Each named move below is a turn or a mirror, shown by a few rows before and after it. Which moves, in which order, take the first row of each later pair to the second? The first pair is answered.
Kisin:
[-4  2 -2 -1 -8 -5  7  3  9 -5 -1 -7] -> [-3  1 -5  2 -7 -4  7  0 10 -4  2 -8]
[ 16  -7   1  14   0   1  -6  -9  15   3   1 -18] -> [ 10   0   8 -13  -8   1  -3  16  15   0 -16 -11]
[  5  -5  14  10 -11   0  -2  -4  -2   6  -3  -3] -> [  4  -4  16   4 -14   1  -2   3  -1   6  -9   0]
sarun:
[ 11 -20  -9   8  13   3  -6  -9  -3   3  19  -6] -> [ 20 -15   4 -12  15  -3 -10   9  -3  10   5   0]
[  7   3  34  -3 -16  31 -29   6   4   3 -10  -6] -> [-26  11  25 -14   0  18  -1  28 -11 -19  -6  18]
[ 15 -11  11  15   5   1  -9 -16   3  13  10 -13] -> [ 10  -3  20 -13  16  -8  -2  17  -2  12  -4   3]
[ 4  1 -4  8  8 -2  2 -6  1  0  1  5] -> [ 8  0 -1  5  8  1 -1 -2  3  4 -4  3]
fedit:
[  7  -2   0   6 -18   4  -5 -18  -1  12  -4 -20] -> [-20   7  -5 -11 -14  -3  17   8 -11  -4  -7  -2]
[  8  -6  -1  15  20 -10   7 -12  -3  -4  11   9] -> [  6  -4  -5  15 -11   9  -3 -22   4  -5   2 -10]
[-15  -2 -15  13   3  -4  10   4  -7 -12   7   7] -> [  1  -8 -10  22   9  -6  -2  -8  -3   0  13   0]
[-12   0  -4 -11   9 -14  18  19 -11  -3   4  18] -> [ 23 -10   6   9  12 -11  -8 -11   1  21  12   1]
Now pairs of rows:
(2 to 4 moves a pair)
[ 16   9  10 -19 -11  15 -12  12   1  15 -15   0] -> [-16   6 -13   9  13   2  17  -1 -16  -9  17  14]
Kisin, sarun, sarun
[ 8 -7 12 -6 15 -1 14 11  0 20  3  3] -> [  8 -11   4  10  17   2  15  -5   0  18  13  -2]
Kisin, sarun, sarun
[ 25   4  11  -1  -3   9 -16  -7   6  20  -5 -10] -> [-22  16  -8 -11 -12   9  16  13  -7 -10  -8   6]
Kisin, sarun, sarun, Kisin
[-14   1 -18  21   5   1   4 -11  -1 -14  14  -7] -> [-11   7 -11  -4 -21  15  -8   5   5 -10 -11 -16]
Kisin, sarun, Kisin, sarun
[-22  -8 -20  29  -8   9  18 -39   1 -11  10  -2] -> [ 33 -13  16   2   5   3 -20 -27  15  31 -11  -8]
fedit, fedit, sarun
[ -9   4 -15  34 -11  15  10 -37   3  -7  15 -16] -> [-35  16 -17   1 -18  11  30  -1  -5 -24  -2  -1]
sarun, fedit, sarun
[-23  -5 -16  11  -8   6  11  -6  -4 -25  10   3] -> [-11   1   5 -25   1  -6   5  26  -3 -11 -11  15]
sarun, Kisin, fedit
[ 13  -1   9 -19 -21  10  -4   5   7  12  -1  -4] -> [22 -6 12 -5 10 -7 -2 -2  1 17 16  4]
fedit, fedit, Kisin
[ -4   5   8  -9  17 -20 -10  28 -13  12   2   7] -> [-19  12   1 -16 -16  -3  -9  30  -9   0 -11  -2]
sarun, fedit, Kisin
[ -2  -2  17 -44  -6   8   8  45   8  -1 -25  14] -> [-20  -1   0 -28 -38  28  12  24  12 -17 -24  -5]
fedit, fedit, Kisin, fedit
[-18  -6   2  13  -8   3  19 -13  -2 -21  21   9] -> [ -1  -7  22 -15  11 -12  11  15  -3  -5   8  24]
Kisin, fedit, Kisin
[ 19  -3   3  15   9   8 -16 -17   3  19  12  -5] -> [ 11   1  -4  14 -13  22 -15 -17   6  11   5 -15]
fedit, Kisin, sarun, Kisin
[  9  -8   6 -18 -29  16 -19   1  23  15 -20  -7] -> [-18 -15 -22  25 -10   9   7 -30  12  -9  19  -3]
Kisin, fedit, Kisin
[ 12  -6  -6   7 -19  15 -13 -19  22   9 -15 -10] -> [ -4  -8 -19  27   1   5   6 -28  12  -3   8   0]
Kisin, sarun, Kisin
[  4  10  17 -37  -4  -6  -6  26   6  14 -24   4] -> [ 25  -5  16   1  32 -20 -11  -6   3  27   7   2]
Kisin, sarun, Kisin
[-21 -12  -6   9  30 -16  10  -2 -11   4  21  18] -> [-35  -1  -2 -22   2  -4   9  24  -7  -4  -8  18]
fedit, fedit, sarun, fedit
[ 14  -1  15  -7 -17   5 -17   6   5  21 -10   4] -> [-21   4  -4   6   2  -9  16  10 -10  -5   9  24]
fedit, fedit, sarun, Kisin
[-16   5 -13   2 -26  13   4 -11   0 -13   1 -14] -> [-23   5 -15   6   2  -3  18  -5  -9 -17  13   4]
fedit, fedit, Kisin, sarun
[ 16 -12   5  16  23  -8  -9 -18  -7   7  17   3] -> [ -1  -9  -6  22  19  -6   2 -19 -11  -4  22   4]
sarun, sarun, Kisin, sarun
[  9  -4  13 -24 -14   4 -12  21  10   6 -28  -2] -> [-30  -1 -13  -3 -18   6  18  12  -2 -23 -10   3]
sarun, fedit, fedit, fedit
[-18   2 -18  19  -1  -7  15 -16  -2 -13  14  -8] -> [-20  10  -5 -15   5 -16  21  18  -5 -11  -5   7]
fedit, sarun, Kisin, sarun
[-11  11  -7  18   0   3  18  -1  -4 -24  19   3] -> [ 26   4  11  22  12  -1  -6 -13   5   2  18  -5]
sarun, sarun, Kisin
[ 17  -6   4  14  15  -9  -4 -20   3  12   5  -1] -> [ -3  -3 -10  20  -9   5   1 -26   4  -2   3  -9]
fedit, fedit, sarun
[  7  -6   3   7   4   2  -5 -13   3   4   8  -7] -> [-14  -1  -7   3   3   3  10  -5  -3  -9   7  -1]
Kisin, sarun, Kisin
[  3  -3   5 -19 -10   2  -9  14   5   6 -13  -3] -> [  8  -9   6  -7  20 -15  -3  11  -1   9   4   9]
Kisin, sarun, Kisin, sarun
[  0   6  -4  13  -3   7  -3 -16  -2   2   0  -8] -> [  9   8   8  -1  -3   5  -9  -3   1  11 -12  -6]
sarun, sarun, sarun, sarun
[  1 -10  -9  25  10   2   0 -22   2  -2  17  -8] -> [ 18   0  15 -17   7  -1 -13  14   7  14 -13   0]
sarun, sarun, fedit, Kisin
[ 20  -1  -1  10 -10  14 -19 -20  10  13  -7 -16] -> [-21   5 -22  15   4  -1  18  -8 -10 -14   8   6]
fedit, Kisin, fedit
[21  1 11  6  3 -1 -6 -8  5 10  7 -9] -> [-14  11  -6   3  -5   1  17   1  -5 -13   9   1]
fedit, sarun, Kisin, fedit
[  7  -6   6   2  16 -10   2   6   1   9  12   7] -> [  4  -2  11 -12   9  -8   0  16   1   9   2   8]
sarun, sarun, Kisin
[ -9  -4 -13   3  13 -16  17   2   5 -24   7  32] -> [ 26 -13  -4  16   1  -1 -15 -26  20   0   4   8]
fedit, sarun, sarun, fedit
